[[36, 6, -32, -9, 39], [44, -7, 28, 40, 49], [-9, -1, -2, 36, 40]] -> 36
[206, 34, 202, 194, 193, 48] -> 193
[772, 927, 590, 415, 68] -> 415
[[793, -812, 269, 4, -307], [914, -57, 735, 714, 149], [853, -306, 775, 381, -10]] -> 381
[113, 48, 120, 218] -> 120
[174, 2, 73, 79, 216, 213] -> 216
[871, -909, 217, 506, 71, -150, -123] -> -150
[2, 7, 6, 4] -> 6
[[-812, 40, 997, 925, 801, 274], [-562, 471, 439, 697, 746, 187], [-613, 457, 626, 723, 770, 184]] -> 770
---
[[ 18  35 -22   5  27  44  24]
 [ 43  20 -20 -16  22 -12   1]
 [  9   2 -33 -18  10  46   5]
 [-10   4 -16 -22   9  18  17]
 [ -2   7 -19 -20  10  21  15]
 [ -1  10 -16 -21   6  22  10]
 [ -6   5 -15 -17   5  23  22]
 [  6  11 -16 -26  24  25  26]
 [ -6   9 -17 -24   9  18  19]
 [-20  -3 -26  -1  38  26   5]
 [-11   3 -20 -23   7  21  17]
 [-17  -2 -28 -10  31  57  16]] | -22

[[ -2 -23  13  14  -8 -38   2 -14 -10   1  12  -4 -14  35]
 [ -6  14   4 -13 -13 -17 -12  33  35  47   6  11  -5 -20]
 [ -4  20  -2 -12  19 -26  -5 -19  24  35  25  14  -9  -9]
 [  5  12   9 -12   5 -41 -17 -35   5  40   5  -3   2  -2]
 [-24 -28  30 -23   1   1 -36 -33   5 -29  -3  21  -1 -17]
 [ 33  22   1 -29 -42 -35  18 -28  22  50  36  52  22  16]] | 13

[[ 55 -16  57  58 -41  63 -20 -49 -49  55 -33  54  57 -52]
 [ 16  49  15  10  38 -10  48  19  25  12  41   9  19   0]
 [-11 -50 -14 -21 -32 -11 -51  -7 -11 -18 -36  -6 -13  14]
 [-27 -47 -28 -22 -31 -19 -48 -11 -21 -24 -46 -22 -23  -2]
 [-45  27 -47 -50  21 -57  29  19  16 -46  22 -42 -45  12]
 [-37 -28 -42 -36 -18 -33 -32  -4  -8 -38 -26 -36 -39  12]
 [ 43 -13  43  51 -15  60 -14 -19 -19  50 -13  42  41 -19]] | 57

[[ 57 -53  54  56   2 -49 -40 -51  58]
 [ 52 -56  28  16  44   1 -47 -23  43]
 [ 54 -51  39  31  37 -17 -42 -28  49]
 [ 63 -52  59  51  12 -45 -42 -52  61]
 [-20  20  26  39 -59 -44  43 -47 -10]
 [-50  38 -48 -30   6  13  36  32 -38]
 [-46  38 -36 -19 -20   2  44  19 -38]
 [ 60 -55  53  53   3 -43 -34 -55  59]
 [ 55 -54  56  57  -5 -51 -45 -48  58]
 [ 59 -58  59  58 -10 -55 -51 -52  61]
 [-38  21 -46 -41  32  22  10  34 -31]] | 54

[[ 26  19  10  13   9  -2]
 [-21  41 -14 -14 -33  31]
 [ 62  31  49 -31 -31  24]
 [  2 -24  14  52  17  22]
 [ 40  48  24  -2  19  -4]] | 10

[[ 30 -22  39   5  -2  54  -1  18 -16 -18   7  17]
 [-22  -6   6  15  -1  -4 -11  10  34  27  -2   3]
 [-46  52 -35 -15 -22 -15   1   2 -27 -20  -2 -48]
 [ 33 -18  43   1  -7  66   1  22 -31 -30   9  11]
 [-58  41 -40  -3 -14 -40  -5  -2  10  13  -7 -38]
 [-25 -15 -15  19  12 -48 -10 -10  64  53  -8  16]
 [-14 -12  10  14   1   0 -10   9  32  25  -1   8]
 [-56  32 -40   2  -8 -49  -7  -5  26  26  -9 -29]] | 39
---
(-71.67, -168.19, 157.56, 67.78) --> -168.19
(2.03, 3.28, -10.31, 5.31, 9.84, 12.56) --> 3.28
(-116.25, 20.52, 190.94, -182.16, 137.71, -134.58) --> 20.52
(-165.312, 76.292, 142.340, 47.522, 133.606) --> 76.292
(60.672, 155.281, -142.647, -27.021) --> 155.281
(-0.01, -0.17, 0.17, 0.00, -0.09, -0.03) --> -0.17
(12.11, -141.41, 52.51, 24.87, -57.75, 171.10) --> -141.41
(139.25, -152.09, 45.12, -132.30, 93.79) --> -152.09
(-7.2, -191.7, 140.9, -31.2, 21.7, -201.7, 11.4) --> -191.7
(-11.244, -1.378, -11.685, 19.575, 10.532, 3.859, 5.924) --> -1.378
---
((89.5, 2.0, 81.4, -26.0, 44.3, 60.9), (-35.4, -13.2, -119.2, 12.9, 140.6, -41.9)) -26.0
((-10.112, -9.153, 21.657, -3.445), (-8.656, -13.124, 15.298, -2.283), (-5.783, -9.062, -8.841, -5.375)) -9.153
(1.675, -1.498, 1.891, 0.336, 0.946, 1.100, 1.555) 0.946
(0.060, -0.032, 0.070, -0.119, 0.172, -0.101) -0.119
(-150.1, 54.7, 96.8, -115.4) 54.7
(-16.1, 6.3, 17.5, 6.9) 6.3
((0.115, -0.133, -0.115, 0.218, 0.222), (0.124, -0.100, 0.191, 0.090, -0.159), (-0.143, -0.114, 0.165, -0.167, 0.082)) -0.115
---
{"in": [[8, 5, 4, 4, 6, 8, 5], [8, 2, 2, 3, 7, 6, 5]], "out": 4}
{"in": [[16, 44, 42, 47], [38, 26, 29, 30], [18, 62, 78, 77]], "out": 29}
{"in": [[386, 330, -538, 123, -269, -369], [594, 396, -714, 425, -258, -419], [103, 57, -484, 64, -228, -362]], "out": -714}
{"in": [[44, 45, 95, 59, 79], [45, 58, 36, 11, 15], [26, 28, 46, 49, 41]], "out": 36}
{"in": [[32, 41, 59, 60, 79, 51], [1, 22, 59, 60, 82, 44]], "out": 59}
{"in": [[-363, 224, -533, -397, 205, -140, 485], [-948, -227, 60, 557, 111, -527, 252]], "out": -533}
{"in": [[-36, -10, 38, 7, 26], [22, -28, -6, 44, -12], [8, -27, -35, -11, -43]], "out": -6}
{"in": [[44, 37, 22, 25, 25], [44, 79, 60, 78, 24], [43, 50, 66, 59, 45]], "out": 60}
{"in": [[34, 213, 112, 136], [184, 88, 148, 156], [164, 96, 166, 109]], "out": 148}
{"in": [[4, 3, 3, 5], [9, 3, 2, 3], [2, 6, 5, 5]], "out": 2}
---
[[ 30 -73  11 -26]
 [  9  11  43  69]] -> 11

[[  2 -21 -53  36 -18   5 -11]
 [-13  23  -7  29 -34 -21   2]] -> -34

[[-50  34 -37  69  20  -8  24]
 [ 32 -31 -29  21   5 -32  74]] -> 5

[[ -1 -35 -30 -22  12  36 -57]
 [ -5   4   1 -49 -53 -41  21]] -> -53

[[-73 -38  58   5]
 [ 42  45  -3  56]] -> 45

[[ -7   4   0  -1   1]
 [ 57 -15   0  -1 -12]] -> 0

[[ 39 -11  -7 -17]
 [ 17  -1  48  53]] -> -1

[[-41  11  23  42  -3  -7  10]
 [-70  14  30  48  10   2  29]] -> 10
---
array([-21,  42, -29,  -5,  15,  53,  40])	-21
array([-25,  71,  36, -19,  43])	-25
array([-35, -31, -43,   1,  50,  54])	-35
array([ 40,  71, -53, -39,  16,  42,  19])	40
array([ 20,  -8,  47, -63,   2])	20
array([ 26, -33,  60,  60,  66,  44, -56])	26
array([ -9, -12, -13,  48, -27,  54, -32])	-9
array([ 27,  24, -19, -74])	27
array([-15,  -3,  34, -58,  21, -12,  13])	-15
---
[-17  -8  72  -3 -15   4 -38] out -15

[[-35  18   6   5 -16]
 [-11  27  25   9  -7]
 [-12  -8 -65  47 -67]] out -35

[[ 54   9 -14  -8]
 [-26  24 -61  26]] out -14

[[-45 -56 -49  39 -25 -14]
 [-11  -8  12 -33 -43  49]
 [ 50 -20 -27 -18 -45 -50]] out -49

[-18 -56  -4   6  19  16  -9] out -9

[-43 -64 -16   9] out -16
---
[ 39  29 -27 -31 -22  59 -25] Out: -22

[[-45  -4 -46  48  57]
 [-34 -55   5 -48 -21]
 [ 16 -56  55 -16 -42]] Out: -21

[ 42  48  27 -28  53 -51  41] Out: 41

[ 59 -18 -33 -30  27] Out: -18

[ -1 -31 -23 -10  15  70 -34] Out: -10

[ 15 -61  -8  70 -43] Out: -8
